(in the rows, 128 means zero)
A single turn carries every row of the set below to another of its rows. Some are shown first; where does it send the rows asked next?
k_258: [143 115  98 147 147 122 116 101 105 121 140 131 107 116 136 152 109 125
 128]
k_426: [150 132 106 101 104 136 134 135 152 112 141 127 145  96  93 142 115 100
 112]
k_774: [143 137 113 138 147 130 103 108 109 119 142 115 116 104 124 152 122 115
 115]
k_961: [152 109  91 105 137 121 158 133 138 112 155 145 136 104 133 154 126 141
 137]
k_457: [144 107  93 131 104 120 139 138 142 112 148 159 139 116 110 122 100 101
 156]
k_646: [165 141 118  98 110 132 134 139 152 110 133 133 140  88 106 139 115 104
 125]
k_461: [128 123 132 147 122 120 112 143 135 119  86 124 127 128 126 127 110 131
 126]
k_995: [144 120  88 115 115 118 132 142 140 101 158 145 136 124 103 119 107 141
 145]
k_852: [132 106 124 119 124 126 105 100 132 115 134 101 161 105 132 129 114 109
 143]
k_288: [157 104  97 104 111 139 155 138 130 132 166 128 127 114 141 152 127 135
 135]
k_512: [115 116  88 155  95  98 134 133 138 128 115 122 126  93 148 147 103 130
 107]
k_625: [135  98  90 126  99 128 136 132 131 107 159 144 148 114 109 117 102 115
 148]
k_545: [141 131 104 146 134 123  97 105 110 109 137 126 112 117 110 132  99 122
 125]
k_603: [111 127 122 155 100 107 129 133 123 147 122 147 143  91 131 163 116 119
 106]
k_175: [135 101 114 124 114 128 108 112 128 129 147 102 136 139 140 122 110 129
 154]
k_259: [124 125 141 145 135 127 117 147 131 134 100 116 132 120 139 145 136 120
 121]
k_803: [139 102 137 139 115  96 117 131 136 122 101 140 137 111 131 179  97 125
 132]
k_561: [142 134 108 103 129 127 130 143 142 104 160 129 156  91 105 138 136 120
 127]
k_935: [163 116 104 111 119 134 156 147 140 139 158 140 120 116 140 156 130 118
 141]
k_130: [123 102 125 154 136 118 130 136 128 128  92 135 130 125 147 142 118 126
 133]
k_934: [153 103 119 104 125 128 122  99 133 124 127 100 136 115 152 144 110 136
 139]
k_982: [117 134  97 148  86 103 121 143 140 129 120 109 122  98 136 139 107 134
 100]
k_665: [157 128 113  93 107 138 134 129 141 103 142 121 151  83 108 138 116 118
 117]
k_765: [124 110 144 150 114 104 104 147 131 134 127 129 144 117 126 175 119 109
 136]
k_301: [155 110  94 106 116 138 161 138 144 137 156 135 125 113 130 166 128 116
 121]
k_693: [117 139 123 151  85 110 117 145 126 151 126 139 126 113 122 149 110 135
 107]
k_677: [139 100  81 127  99 126 145 134 143 117 153 152 134 126 104 131  98 108
 139]
k_853: [127 126 116 144  93 104 134 128 128 142 106 149 124 101 133 160  97 143
 106]
k_243: [142 119 142 136 101 104 102 150 135 132 116 126 122 133 121 169 102 137
 133]
k_828: [111 126  98 154  98 105 128 141 136 138 129 111 129  91 149 152 122 123
 101]

k_934 moves to k_175
k_774 moves to k_258
k_803 moves to k_243
Now find these:
k_301 moves to k_677
k_995 moves to k_561
k_625 moves to k_665
k_457 moves to k_646
k_512 moves to k_982
k_603 moves to k_853
k_259 moves to k_130

A single turn carries every row of the set below to another of its rows. Some are shown first; where does it send the rows asked next?
k_543: [131 122 142  87 167 168 126 134 131 129  99 132 128 109  88  91 143 124
  89 143 117 114 121 150 116 107]
k_510: [132 117 143  95 161 182 133 143 135 136 101 131 127 125  88  79 134 120
  98 147 125 125 127 149 105 119]
k_92: [105 127 133 112 158 166 132 156 158 140  68 132 131 123 118 118 132 123
 113 164 137 135 137 125 100 110]
k_498: [114 143 117 104 147 159 131 120 140 129 118 119 131  98  87 129 116 131
 119 148 134 128 125  86 129 108]
k_254: [105 122 132 123 124 168 120 137 175 107 121 123 152 131 113  99 153 114
 106 136 125 168 102 130 120 121]
k_455: [101 130 133 115 125 137 129 133 146 133 143 142 151 146 142 108 113  97
 102 165 127 152 141 120  91 111]
k_293: [130 118 136  93 160 170 130 135 131 135  97 134 135 125  92  73 135 122
  96 138 127 112 123 149 104 107]
k_793: [139 132 136 106 140 153 117 125 164 119 127 148 133  81 111 124 139 148
 134 116 133 132 123 113  86 133]
k_866: [111 138 159 133 118 149 107 145 110 121 118 139 144 126 136 130 136 125
  87 169 121 125 143 142  83 124]
k_47: [127 132 144 128 132 134 122 113 166  96 129 106 155 115  90 116 115 107
 118 128 124 143 128 130 105 141]
k_631: [113 137 131 103 143 162  92 127 120 110 131 121 157 107 137 137 145 146
  83 129 106 134 101 113  83 126]
k_674: [129 104 124 125 121 163 104 128 138 131 137 101 137 150 134 148 143 131
  92 128 111 142 108 121 115 138]
k_910: [131 150 112 101 141 165 139 129 144 128 112 118 127  85  92 140 125 139
 112 140 125 130 127  97 116 111]
k_482: [112 137 161 127 123 149 108 147 121 125 121 133 152 133 135 134 130 121
  94 179 130 116 147 144  89 119]
k_336: [125 139 142 109 149 140 127 133 161 123 131 138 135  81 104 126 138 143
 134 106 126 113 116 122 101 136]
k_651: [127 125 143 114 124 143 125 108 154  92 138 106 160 127  96 116 104 115
 117 128 123 133 126 131 111 144]
k_600: [112 122 119  96 133 138 153 164 142 145 143 154 113 126 125 113 153 113
  96 134 128 114 138 139 106 125]
k_587: [135  97 120  81 137 156 124 143 130 134 121 136 139 125 137 113 122 137
  98 109 114 108 124 149  72 117]
k_960: [127 108 122 122 116 164 109 124 142 139 123  92 143 154 134 151 137 128
  81 136 122 136 123 124 105 137]
k_835: [134 112 114  84 150 152 123 133 126 137 129 143 154 129 139 116 133 133
 122 107 112 109 130 152  80 113]
k_198: [123 132 162 138 125 147 114 153 119 134 124 139 140 118 136 133 128 120
  89 164 126 114 141 137  74 133]
k_978: [118 124 142 128 133 134 125 112 163  94 130 114 152 118  93 116 110  98
 111 138 118 140 113 132 114 140]
k_305: [127 107 120 117 120 151 103 124 127 129 131 100 137 152 134 142 140 144
  88 128 113 130 111 116 115 139]
k_645: [104 121 133 121 136 169 122 128 158 120 121 115 159 137 105 102 156 115
 110 139 120 162 111 131 143 133]
k_24: [115 120 121  93 138 141 144 147 138 150 150 153 123 123 127 121 149 108
  96 120 140 102 145 130  92 123]
k_196: [ 87 148 131 117 145 135 122 141 139 131 136 138 154 151 143 108 122 108
 114 164 120 146 131 123  88 110]
k_16: [109 126 120  88 139 138 144 146 142 145 152 161 118 129 134 122 146 110
  97 137 133 107 135 134  95 119]
k_983: [121 137 135 102 133 162  90 110 113 124 142 120 160 100 127 141 139 149
  88 142 108 137 122 116  91 129]
k_291: [125 141 107  97 151 173 134 134 145 128 110 116 135  94  91 137 121 138
 122 148 135 125 126  93 117 115]
k_424: [109 114 120 111 157 175 120 136 152 145  75 140 141 125 112 113 139 120
 126 161 139 146 145 132  96 112]

k_587 moves to k_455
k_631 moves to k_254
Now find these:
k_305 moves to k_978
k_198 moves to k_960
k_16 moves to k_866

A single turn carries every row of the set below to another of its rows. Some are shown first; where does it send the rows asked next?
k_6: [132 135 147 127 126 116 117 120 132 100  99 126 113 156 167 137 145 136
 116  99]
k_395: [132 150 139 104 118 131 110 139 117 124 108 108 128 100 104 135 151 105
 112 118]
k_842: [123 135 169 135 113 120 115 147 126 112  85 113 125 110 119 138 153 120
 113 130]
k_619: [113 141 129 164 125 128 121 139 150 119 153 125 120 136 135 133 154 124
 125 133]
k_922: [166 148 151 124 106 111 127 130 102  93 134 111 112 125 147 139 157 140
 132 126]
k_214: [129 148 154 119 112 139 109 145 126 101 109 119 128 123  97 151 153 111
 125 126]
k_200: [109 161 128 145 107  95 115 132 132 113 124 106 146 148 155 156 124 136
 110 116]
k_675: [153 118 142 130 122 116  93 132 102 116 144 116 133 117 114 166 118 141
 145 107]
k_10: [135 152 144 118 123 130 121 114 122 120  83 109 116 134 168 162 155 127
 118 108]
k_987: [122 141 127 114 116 114 148 117  91 123 111  93 112 156 135 158 144 105
 143 112]
k_691: [102 126 124 125 125 121 122 129  91 146 114  97 159 113 115 164 138 124
 116 121]
k_290: [139 147 152 120 111 134 118 146 114 110  92  97 134 105 119 133 156 112
 119 126]
k_707: [136 154 152 127 130 109 152 115 104 115 129 110 120 142 159 172 162 106
 140 102]
k_82: [122 132 115 156 133 125 133 134 120 125 163 125  97 128 127 141 161 132
 123 127]
k_685: [106  91 144 131 126 119 134 141 113 135 121 132 130 127 129 167 143  94
 141 107]
k_333: [161 140 125 153 131 118 122 123 100 124 127 111 125 161 141 135 121 144
 107 119]
k_499: [138 144 119 148 138  94 104 156 109 123 132 123 120 160 145 144 122 147
 110 125]
k_439: [143 119 138 131 135 118  93 141 105 124 137 133 154 135 109 171 123 119
 143 118]
k_907: [116 116 118 129 124  96 118 162 122 142 137 105 119  90 128 149 163 121
 127 122]
k_224: [137 126 120 124 157 119 124 169 124 139 102 136 123 110 156 156 140 118
 127 102]
k_860: [166 123 133 136 135 107 102 146 113 128 144 129 141 120 129 183 123 126
 129 103]
k_83: [134 136 149 103 106 135 115 140 130 126  95 115 114 126 112 138 163 121
 112 120]
k_208: [125 106 141 146 153 116 156 154 109 141 135 135 126 129 130 157 143 107
 130 103]
k_513: [105 127 126 121 119 112  99 159 132 133 128  94 120 108 141 139 159 109
  98 119]
k_44: [131 119 120 122 159 114 115 167 116 124 109 127 134 130 168 133 145 126
 123  99]
k_99: [168 112 149 124 124  97 100 125  98 137 142 113 147 121 126 159 139 121
 130 107]
k_622: [122 117 141 146 123 134 146 136 132 131 159 124 121 139 138 126 167 126
 122 127]
k_745: [130 140 103 105 157 127 129 154 117 128 103 122 126 123 150 136 136 113
 115 100]
k_862: [ 99 150 126 137  99 105 111 132 116 123 122 115 138 129 158 166 130 140
  91 119]
k_156: [134 147 131 123 133 122 150 117  93 130 136 109 124 147 152 152 149  84
 140 115]
k_641: [139 119 109 123 162 109 131 152 104 126  97 133 121 127 154 150 127 128
 112 118]
k_719: [117 165 147 136 111  86 116 134 114 126 132 110 150 119 162 173 134 131
 107 107]
k_151: [160 136 149 126 109 126 135 114 110 101 155 131 114 123 122 131 139 122
 134 119]
k_394: [131 132 135 127 137 101 148 102  95 124 114  95 134 140 155 169 151  99
 137 120]
k_830: [126 117 111 125 161 127 123 155 106 132 110 120 133 132 156 120 134 130
 136 115]
k_871: [123 113 135 160 129 130 130 124 133 112 152 124 102 132 126 157 161 138
 125 128]
k_433: [135 139 123 153 124 134 135 133 123 118 171 113 112 133 144 131 152 117
 111 129]
k_863: [163 112 146 144 133 110 104 127 107 124 138 122 155 134 109 156 128 119
 132 104]
k_920: [122 132 134 121 113 113 124 119 105 122 120  96 170 116 121 174 134 120
 150 124]
k_597: [130 140 136 117 107 106 151 111  99 124 122 115 116 142 146 173 148  99
 152 106]
k_891: [104 146 143 147 103  90 107 148 116 122 135  90 135 124 155 151 123 139
 110 112]
k_630: [119 137 123 124  99  91 125 142 113 126 135 114 135 120 164 161 128 148
  91 111]

k_622 moves to k_641
k_200 moves to k_395
k_99 moves to k_871
Now find these:
k_691 moves to k_922
k_156 moves to k_860
k_82 moves to k_44
k_920 moves to k_151

